Each path below is one point turned by a fixed rotation once a step. After each direction that follows a path, write how fast that rotation turns it, in deg/step (0 if it stays still).
Each turn is a multiple of 5 degrees from 10 to 175, or 0.
Each row of a path follows its step; steps can be skipped.
Path 1:
step 1: [  3  -1  10  13   7 -11  -9  13   5  -1   3  -6   2  -9  19   8  -9 -23
   0  -3  14  11  10   0   4  11   6   4  -8   0  12  18   3   7  13   5
  -7   0 -11 -18  17  -2  -7 -11  12  -4 -11 -10  -8  -6   8   6  -9   3
  15   0  13  -8 -11  -6  -7  -7  -3   6  14   2  12 -12   3   0  18  -3
 -12  20 -12   4  -8 -11   4  -6]
step 6: [ -3  -1  -2  -1 -10 -10   4  17   7   0  -8   3 -12  -3  18  -3  10   9
 -14   5   2   2  13  -5 -17   1   2   5   0   9 -11   8  11   3 -10   4
   5  -9   3  -3  -7   9  12  -8   8   2 -13 -19   9   9 -20  -2  10   0
   0  -3  19 -10 -18  -2  -5   8  -7   0   4  -5  29  11  -3  -4 -16 -19
  -1   8 -15  -3   3  -5 -10   9]
step 7: [ 10   9   0 -11  10  -6 -12   9   3  -3  -3  -8 -13  12 -18   5   9   2
 -10  -2   6   5  16 -11  -1   5   4  -2  -3  -7   3 -17   9   6  23   4
   1  14  -7  -6 -15   3  -2 -10   2 -10  10 -13   7  14  -6   1  21   6
  -1   6   2  -7  11   4  -8  -3 -15  17 -15 -10  13  17  16  -7   5  -8
 -10   2  -3 -12  10   0  -8 -14]
step 11: [ -9 -11  11  -3   9  -2  -1  -3  22  -1  15  -7   8  -7  -4  -2  13   5
   6   1  13   0  12  -2   6  -3  13  -6   0  -6 -23  -2   3  -7  -3   6
  -5 -20  16  -6 -11  -7   2 -24  11  -4  -5   0  -5   8 -21  -2 -12  19
  13  -5  -8 -15  10   1  16  -1   8 -16 -10  10   5  12  -1   1  -6  -3
  -7   8   3   6   1   7  -7 -11]
step 18: [  0   6   4  16  -5 -19   0  -4   0  -7  11   0   2  13   1  -4  24  -4
   7  -1   7   6   7  -2  -1  13   9   3   0 -11  10 -13 -22  14 -14  -7
  10  -9  -2  -1 -21   3  21   1   2  16 -14  -7  -1 -12   8  -8   1  11
  -7  -5   1  -5  -3   2   2 -10  -2  -9   0  -8   6   1 -13   1   4  -8
  14   9  25 -14 -12   9   9  -6]
step 19: [ -7   2   5  19   0 -15  -6   4   4   7   1   2  11   3  -2   8  16  -1
  -9  -4   7   0  -3  15  -2   2  -4   3  11  -2  12  11 -12   0  16 -22
  11   4   5   7  -4   1   4   2 -12  -2  -8  -9 -13  -2  -9  -8 -17   5
  -4  12  25  -3  18  -3  -7   9  10  10   0  10  10  -6  22  -4  -5   3
  -9  13  13  -1   4  -6  12 -21]
step 31: [ -8  -1   2  -3   7 -10  -5   0  -4   1   3  -5   3  10  11   8 -16 -29
   4  10  12   4   7   2  -9  -2  -4   2 -24   5   6  13 -16 -10   7   8
   2  -6  14  -3 -11  -3  -3 -10 -12  10   5   2  -5  -3  -5 -16  -8 -16
  16  -9  12  17 -20  -6  10   1   8  15   9  -7  10   8  -4   7   3   4
  -2   7   7  16  13  -1   3   4]
step 33: [ 18 -12   5   2   6 -16  -5   4  11   3  14  -2  -8   9   6  24   1  -6
   7   8  12  12  -8  -4   2  11   9  -6 -11   7   4 -18  12  12  17  -6
  -3  -2 -16  -6   0   6  10   9  15  -8  13  20   3   7   0   0  -2  -6
 -14   5   1 -13  -8   4  -3 -15   1  -9  -6  -4   3 -11 -12   9  -1 -12
  -9   1   2 -12   7  15  16  10]
step 35: [  0  18  -3  19  11 -10  10 -11 -13  -3  -4  -6  14 -12   4   8  14   1
  -4  -1 -11  13  -6   4   9 -10   7  -8  -8 -14  -6  14  -2 -10   0  -4
 -17  15  -9 -14  14   6   4   8 -11 -10  -5   7  -1  11   9 -11  -5   4
  -6  -4  -4   5  -4  -2   6   9   9  13   1 -10  -9 -17  -3  16   7  10
  -9  22  10   8  -3 -19   6  -1]
Speeds:
[-2 -3  1 -3  0  1  3  3  3  1  1  2 -2  1  1  2  0 -2  1 -1  1 -2  3  0
 -3  4  0 -3 -4 -1  2  0 -3 -3 -2 -3  5  0  2  1  1  1  2  3  5  1  4 -2
  1  2  1 -3  1  1 -1  3  0 -2 -1 -1 -3  1  2  0 -1  0  3  0  4  0 -3 -1
 -2  0  2 -1 -1 -3  0  0] => 55
[-1  1  1  1 -2  1  4  3 -1  0  1 -2  2  0  2 -2  0  3 -3  1  0  2 -4 -1
 -2  1 -3  0 -2  1  0  2 -1  1 -3  0  1  3  0 -1 -1  2  0 -6  0  2  0  0
  0  0  1  1  1  6  0  0 -4 -4  2  2 -1  1  2 -1 -3 -2 -3  6 -1  0  4 -2
  0 -2  3 -1  1  1 -2 -1] => 155
[ 1 -2 -1  0  2  0  1  1 -3  2  1  0  1 -2  0 -3 -1 -1  1  0 -1 -1  1  2
  0 -1  1  3 -3  3  0  1  0  1  3 -4  2 -3  0  2  0  3 -4  1  0 -1  2  0
 -5  1 -4 -3  3  0 -1 -3  0  1  4  1 -1  2 -2  2 -2  1  3 -1  2 -4  3  3
  4 -3  0 -1  1  0 -3 -3] => 145
[-1  0  1 -1 -2 -3 -2 -1  2  1 -1  2 -6 -4  0 -2  2 -3  1  1 -2 -2 -2  1
 -2 -1  0  2  1 -1 -2  0  1 -1  0 -1  4 -3  3 -1  1 -1  1 -2 -2 -1  4 -1
  1 -1  0 -3 -2  1  3  2  2 -2 -1  2  4  1  0  1  4 -1 -2  0  1  1  6  0
  1  0  1 -3 -3  4  0  2] => 140
[ 1 -6 -1  2 -1  2 -3 -1  4 -3  2 -2  2 -2 -1 -2  0  0 -1  3 -3  2  2  4
 -2  3  1 -1 -2 -1  0 -2  2  1 -1  1 -1 -1  1  1  2  1  0 -1 -1 -2  0  3
  2 -2  3 -3 -2  1 -4 -3 -1  0 -2  1 -3  3  1  0  1 -3 -3 -2  0 -2  0 -1
 -2  2 -3  1  3  0 -2  0] => 35
[ 1  0  2  1 -3 -2  0  5 -1  1  0  1 -1  2  2 -3  2  1  4  1 -1 -3  2  1
  1  5 -1  0 -3 -1  2  4  4  3  2  1  1 -1  1  0  1 -4  1  1 -3 -1 -4  2
  0 -3 -1  2  1 -3 -1 -1  0 -2  0 -3 -1  3  2 -2 -2  3 -1  0  1 -1  1  0
  0  0  2  1 -1  1  4  1] => 80
[ 6  3 -2  1 -1 -1 -1  0  4 -1 -1 -1 -1  3 -1  1  3 -2 -1 -3  2 -3  3  2
  2  1 -1  2  2  0  4 -1 -3 -1 -1 -1  0  0  1  2  3  0  1 -3  1  3  1 -3
 -4  2  1  0 -2  0  1 -4  1  2  2  3  0  3  3 -2 -1  1  0  2 -2 -1  3 -1
  0 -2 -2  3  4  0  0  1] => 35
[ 1  3  1 -1 -1 -2  2 -1  1 -2 -3  0  1 -2  0  3  1  0  2  1 -1  1 -1 -2
  1 -1  2 -3 -1  1 -1 -3 -2  1  1  2  1  3  4 -1 -3  0 -4  2  1 -4  0 -2
 -3 -1 -2  2  3 -3  1  1 -6 -2  0  2  0  6  0  1 -1  1 -1  0  2 -1 -1 -1
  0  5 -1  2  0  2 -3  3] => 80
